Families of rows that turns and mirrors carry onto each other, the same ones carrying the whole set onto itself: the rest of each named row's family, in list order
4 families of 8 rows
Zifo: [-2.32  1.31 -0.86  0.32  1.67 -0.91  2.00  0.35 -0.97  1.26 -1.00  2.82
  1.02 -1.60 -1.16 -1.94 -1.73 -1.08  0.50 -1.19 -0.18 -1.82 -0.47  1.77
  0.37 -0.18  1.03 -1.72 -0.93 -0.24]
nesag: [-2.47  0.93 -0.48 -0.43  1.04 -0.65  0.39 -0.85 -2.40  0.24 -0.96  3.87
  2.16  0.34 -0.24 -1.69 -0.31 -0.15  1.01  0.40  0.66 -0.92 -2.15  0.98
  0.53 -0.24 -0.79 -1.99  1.12  0.39]
sogi: [-0.83  1.51  0.21  0.60  0.31 -1.90  0.42  0.72 -0.17 -0.01 -0.35  4.22
  1.52  1.82  0.69 -1.85 -0.99 -1.31 -0.68 -0.36  0.19 -0.66 -0.49  0.95
 -0.03  0.04  0.25 -1.85 -1.00 -0.45]
nonav: [-2.31  1.41 -0.86  0.66  1.25 -1.04  1.78  0.38 -1.13  0.06 -0.62  3.24
  1.27 -1.45 -0.75 -2.17 -1.70 -1.62  0.40 -0.66 -0.51 -2.33  0.13  1.66
  0.88 -0.44  0.65 -1.89 -1.08  0.01]
tepi: [ 1.09 -0.21 -2.12  2.11  2.97 -0.46  0.88  0.97 -3.78  0.49  0.38 -2.76
 -2.61 -1.24  1.38  0.14 -0.16 -0.21 -1.86 -0.81  1.60  0.67 -0.73 -0.57
  0.54 -0.87  0.21 -0.85 -2.04  2.20]
tado: [ 0.72 -0.61 -1.28  2.56  1.08 -0.17  1.44  1.05 -3.79  0.02  2.21 -1.40
 -1.52 -1.38  2.80 -0.69 -1.32 -0.23 -2.93 -1.64 -0.55  0.16 -0.40 -0.28
 -1.20 -0.83 -0.10 -0.19 -1.82  3.40]
lon: [-2.45  0.76  0.01  0.46  0.95 -0.08  0.99 -0.24 -1.43  0.76 -0.68  3.63
  2.47  0.31 -0.75 -1.93 -0.89  0.69  0.93  0.66  1.05 -0.17 -2.22  0.42
  0.21  0.24 -0.59 -1.62  1.58  0.93]
kof: [-0.72 -0.14 -0.37  1.63  2.91 -0.06  1.26  1.50 -5.09 -0.81  1.67 -1.58
 -1.59 -0.89  1.83 -1.11  0.10  0.96 -1.81  0.46  1.20  0.77 -2.93 -1.52
 -0.66 -1.76 -0.42  0.48 -0.90  2.44]
tif: [ 0.51 -0.16 -1.51  2.51  1.49 -0.03  0.99  0.52 -4.29 -0.25  1.95 -0.78
 -1.64 -1.88  2.74 -0.17 -0.73 -0.50 -2.72 -1.03 -1.06 -0.75 -1.27 -0.42
 -0.29 -0.91  0.31  0.72 -2.03  3.66]
Fefu: [ 1.83 -0.34 -0.69  2.73  0.89  0.92  0.34 -0.62 -4.85  0.35 -1.60 -1.42
 -1.64 -0.54  2.06 -1.82  0.26 -0.97 -1.55  0.13  0.78  0.99 -2.58 -0.40
  0.50 -1.37 -0.92 -0.27 -1.15  3.91]
Lede: [ 1.37  0.33 -1.57  2.62  2.67 -1.08  1.03 -0.26 -3.78  0.43 -0.13 -2.21
 -2.83 -1.16  2.37  0.49 -0.07 -1.30 -1.39 -0.46  1.43  0.35 -0.49 -0.32
  0.09 -1.53  0.62 -0.44 -1.79  2.30]
venan: [-0.75  1.06 -0.54  0.41  0.07 -2.31  0.40  1.08 -0.39 -0.35  0.01  4.45
  0.71  1.54  0.79 -0.87 -0.63 -0.49 -1.30  0.29 -0.32 -0.15 -0.22  2.16
 -0.01  0.07  0.64 -2.21 -0.74 -0.10]
Tulis: [-2.41  1.29 -0.17  1.60  0.78 -1.31  0.58  0.86 -1.68 -0.93 -0.64  3.52
  0.59  1.18 -0.86 -3.81 -0.52 -0.57  0.61  1.88  0.21 -0.55 -1.83  2.57
  0.34 -1.19 -0.55 -1.88 -0.93  0.12]
kom: [ 1.19  0.17 -1.17  1.93  3.00 -0.51  1.41  0.48 -3.51  0.35 -0.09 -2.41
 -2.43 -1.44  2.06  0.04  0.04 -1.48 -1.69 -0.70  2.00  0.59 -0.60 -0.99
  0.42 -2.03  0.82 -0.63 -2.03  1.58]
puz: [-1.70  1.22  0.18 -0.31  0.85 -0.85  0.66  0.53 -1.87 -0.15 -0.82  3.96
  2.38  1.09 -0.72 -1.46 -1.22  0.25  0.84  0.22  0.99 -0.46 -1.75  0.12
  0.81  0.37 -0.49 -1.58  1.03  0.62]
big: [-0.28  0.34 -1.11  2.52  3.02  0.03  0.86  1.01 -5.03 -0.85  1.57 -1.63
 -2.29 -0.88  1.91 -1.18  0.40  0.79 -1.10  0.71  1.16  0.42 -2.99 -0.84
 -0.80 -2.05 -0.59  0.79 -1.01  2.51]
vazog: [-2.13  0.96 -0.13  1.26  1.35 -0.97  1.96  0.42  0.11  0.86 -0.21  2.70
  1.56 -1.51 -1.14 -1.95 -2.13 -1.33 -0.04 -0.35  0.30 -1.47  0.06  1.32
  0.09  0.03  1.08 -1.89 -1.07 -0.07]
medes: [ 1.23 -0.74 -1.48  2.64  1.57  0.85 -0.30 -0.42 -4.62  0.98 -0.82 -2.21
 -1.80 -0.66  1.81 -1.78  0.58 -0.18 -1.74 -0.63  0.48  0.84 -2.72 -0.03
  0.31 -0.80 -1.05 -0.42 -1.73  3.40]
pav: [-0.79  0.88 -0.34  0.98  0.16 -1.68  0.61  0.51  0.58  0.46  0.36  4.23
  1.53  1.18  0.77 -0.71 -0.97 -0.96 -0.80 -0.11  0.31 -0.19  0.14  0.96
  0.24  0.29  0.93 -2.33 -0.52  0.13]
tozud: [ 1.70 -0.23 -1.95  2.22  2.29 -0.04  1.29  0.13 -3.33  0.62  0.15 -2.48
 -2.09 -1.06  2.01  0.27 -0.83 -1.19 -1.63 -1.46  1.68  1.09 -0.05 -0.34
  0.23 -1.61  0.33 -1.33 -1.72  2.26]
gosi: [-1.66  1.37 -0.50  0.10  0.38 -2.60  0.23  0.11 -0.74  0.08  0.21  4.04
  0.75  1.56  1.04 -1.03 -0.45 -1.27 -0.31  0.25 -0.02 -0.62  0.12  1.81
  0.27 -0.22  0.79 -2.35 -0.56 -0.15]
Gori: [ 0.46 -0.28 -1.37  2.07  2.37 -0.25  1.04  1.77 -4.97 -0.66  1.31 -2.00
 -1.98 -0.97  1.43 -0.90  0.14  1.70 -1.47 -0.01  0.88  0.72 -2.30 -1.26
 -0.75 -0.68 -1.30  0.02 -0.84  2.87]
Zorug: [ 1.18 -0.80 -1.21  2.87  0.90  1.49  0.51 -0.52 -4.95  0.48 -0.53 -1.87
 -1.19 -0.54  1.75 -2.03 -0.45  0.01 -1.50 -0.47  0.66  1.40 -2.35 -0.02
 -0.25 -1.26 -1.45 -0.53 -0.56  4.00]
zir: [ 0.20 -0.30 -1.14  2.13  2.72  0.49  1.08  1.13 -4.85 -0.91  1.49 -1.99
 -1.59 -0.32  1.57 -1.32  0.20  1.28 -1.47  0.04  1.88  1.43 -2.44 -0.85
 -1.14 -1.84 -1.40 -0.34 -0.39  2.39]
Lol: [-2.52  1.07 -0.09  0.36  1.51 -1.07  1.26  0.58 -0.95  0.56 -0.61  2.75
  1.87 -0.51 -1.49 -1.92 -2.39 -1.32  0.28 -0.48  0.13 -1.52 -0.35  1.19
  1.31  0.13  0.97 -1.68 -0.93  0.03]
dafak: [-1.78  0.69  0.29  2.25  0.94 -0.66  0.48  0.40 -0.49 -0.42 -0.92  3.26
  1.23  1.05 -1.05 -3.99 -0.50 -0.26 -0.08  1.81  1.00  0.17 -2.26  2.07
 -0.09 -0.70 -0.47 -2.07 -0.42  0.12]
voz: [ 1.25 -0.59 -1.10  2.77  1.25  0.63 -0.11 -1.20 -5.26 -0.14 -0.83 -1.35
 -1.41 -0.95  1.93 -0.97  0.42 -0.49 -1.60  0.41  0.40  0.50 -2.80 -0.01
  0.30 -0.80 -0.94 -0.07 -0.84  4.06]
Zefa: [ 1.45 -0.43 -1.48  2.50  0.86 -0.22  0.84  1.08 -4.10  0.41  1.32 -1.22
 -1.92 -1.22  2.82 -0.87 -0.26 -0.04 -2.36 -1.72 -1.00 -0.34 -1.24 -0.85
 -0.83 -0.43 -0.52  0.24 -2.11  3.59]
Dafo: [-1.41  1.18 -0.01  1.71  0.73 -1.15  0.90  0.78 -1.40 -0.59 -1.74  3.28
  0.60  0.45 -1.33 -4.13 -0.55 -0.51  0.00  1.19 -0.03 -0.51 -2.30  3.05
 -0.39 -0.58 -0.48 -1.85 -1.08  0.03]
Sono: [ 0.81 -0.37 -0.48  2.22  0.50 -0.17  1.29  1.05 -4.40  0.00  1.45 -0.66
 -1.52 -1.44  2.91 -0.64 -1.15 -0.67 -2.92 -0.97 -1.14 -0.01 -0.93 -0.81
 -0.30 -0.53  0.33  0.49 -1.91  4.13]
rofed: [-2.28  0.77 -0.70 -0.98  1.10 -0.36  0.57  0.17 -2.22  0.52 -0.68  4.02
  1.84  0.62 -0.42 -1.00 -0.34  0.97  0.61  0.10  0.82 -0.15 -2.37  1.00
  0.56  0.04 -0.29 -1.74  1.31  0.37]
vife: [-2.22  1.03  0.41  1.43  1.08 -1.02  0.24  0.36 -1.04 -0.13 -1.05  2.89
  1.40  1.02 -1.19 -4.10 -1.01 -1.02 -0.05  0.89  0.31 -0.50 -2.33  1.99
  0.17 -0.53 -0.11 -1.64 -1.36 -0.27]

Same family as medes: sogi, tepi, puz, Gori, Lol, Zefa, vife
Same family as voz: nesag, nonav, tif, Lede, Tulis, big, gosi

